[122 138 146 120 128 121 145 141 132 126]  <44>
[109 156 163 105 146 109 162 162 155 112]  <131>
[105 167 165 102 152 106 164 164 160 107]  <113>
[146 163 109 155 109 105 112 124 156 162]  <3>
[171  92  91 169 100 170  89  87  90 170]  <190>
[105 160 165 102 152 106 164 170 165 102]  <71>
[105 167 165 102 152 129 127 126 126 126]  <108>
[145 116 114 147 123 143 114 112 115 147]  <218>
[105 160 165 102 152 106 164 164 160 107]  <42>
[100 160 163 100 154 101 164 164 162 100]  <150>
order: [105 109 109 112 146 155 156 162 162 163]
<131>
after: [123]
[143]

[ 93 133 128 124 147 120]  <66>
[111 161 119 138  74 117]  <123>
[121 141 119 132 113 124]  <131>
[158 150 132 163 126 116]  <113>
[111 161 119 138 146  82]  <108>
[130 149 117 110 106 108]  <218>
[136 142 127 107 135 116]  <3>
[119 141 126 147 124 120]  <190>
[ 93 133 128 124 147 128]  <150>
[ 85 157  75 116 149 121]  <44>
[123 137 124 126 109 128]  <42>
[134 139 117 124 137 103]  <71>
after: [113]
[124]
q: [111 161 119 138 146  82]
<108>
order: [109 123 124 126 128 137]
<42>
after: [134]
[139]

[188 180 188  83 185 187] : <190>
[188 187 189 185  83 180] : <113>
[ 78  92  77  73 155  75] : <71>
[177 159  85 176 125 180] : <131>
[ 86  92  89  89 171  95] : <66>
[ 76  73 155  93 132 131] : <150>
[ 85  91  82  86 153  83] : <44>
after: [132]
[131]
order: [185  83 189 187 180 188]
<113>
back: [171  89  89  92  86]
<66>
order: [ 83 188 180 187 189 185]
<113>
q: [ 77  73 155]
<71>
after: [176]
[125]

[ 86 135 114  97 129] = <44>
[ 86 135 158 165 106] = <131>
[114 129 135  86  98] = <123>
order: [129  97 114 135  86]
<44>
q: [129 135]
<123>

[ 97 151 103  98 101] -> <123>
[ 89 151 105  99 100] -> <218>
[ 96 152 104 102 109] -> <44>
[178  97 161 169 162] -> <71>
[158 107 156 158 153] -> <42>
[122 124 128 129 132] -> <3>
[161 112 143 150 149] -> <66>
after: [98]
[101]
back: [129 128 124 122]
<3>

[108 128 161  75] -> <190>
[120 123 103 133] -> <108>
[128 106 161 108] -> <123>
[122 120 127 148] -> <3>
[165 125 101 138] -> <113>
[137 112 157 139] -> <42>
[185 111 130 133] -> <66>
[128 131  87  75] -> <71>
[149 110 145  94] -> <150>
[103 117 135 153] -> <44>
[128 108 161 105] -> <131>
q: [128 108 161 105]
<131>
back: [161 128 108]
<190>
order: [108 161 105 128]
<131>

[157 121 157 126] = <108>
[133 119  68 157] = <113>
[133  67 157 119] = <131>
after: [68]
[157]
back: [119 157]
<131>
order: [ 67 119 133 157]
<131>
q: [133  67 157]
<131>
q: [119  68]
<113>

[128 156 121 112 117 111 102 126 128 133 122 140 131 121 131 136 164]  <44>
[123 152 102 119 133 118 120 120 129 129 134 119 105 137 125 119 122]  <3>
[128 129 130 125  77 128 132 121 136 138 137 138 115 156 134 146 130]  <42>
[130 107 108 121 126 139 122 135 131 127 133 133 132 123 133 126 102]  <108>
[132 144 102 127 132 149 117 124 133 117 138  77 138 128 137 145 134]  <113>
[130 134 136 121 125 129 132 128 130 115 138 138  77 137 128 145 156]  <190>
[132 144 119 133 132 149 117 123 133 117 117 127 126 125 144 145 134]  <150>
[132 144 102 127 132 149 117 123 133 117 117 127 126 125 144 145 134]  <71>
q: [138 138  77 137 128]
<190>
order: [130 146 134 156 115 138 137 138 136 121 132 128  77 125 130 129 128]
<42>
order: [156 145 128 137  77 138 138 115 130 128 132 129 125 121 136 134 130]
<190>

[127 130  98 131 158 101 131 104 104 101 167 129 131 123 106 146 135 144
 109] -> <123>
[158 129 131 109 104  98 106 131 144 131 135 101 101 128 104 167 130 146
 123] -> <218>
[140 141 127 131 118 104 102 128 157 114 127 127  99 146  96 176 115 150
 143] -> <42>
[172 103 135 142 114 115 128 145 125 134 148 114 141 135  86 167 150 115
 115] -> <66>
q: [140 141 127 131 118 104 102 128 157 114 127 127  99 146  96 176 115 150
 143]
<42>
back: [109 131 129]
<218>
order: [123 146 130 167 104 128 101 101 135 131 144 131 106  98 104 109 131 129
 158]
<218>
after: [125]
[134]
back: [148 134 125 145 128 115 114 142]
<66>

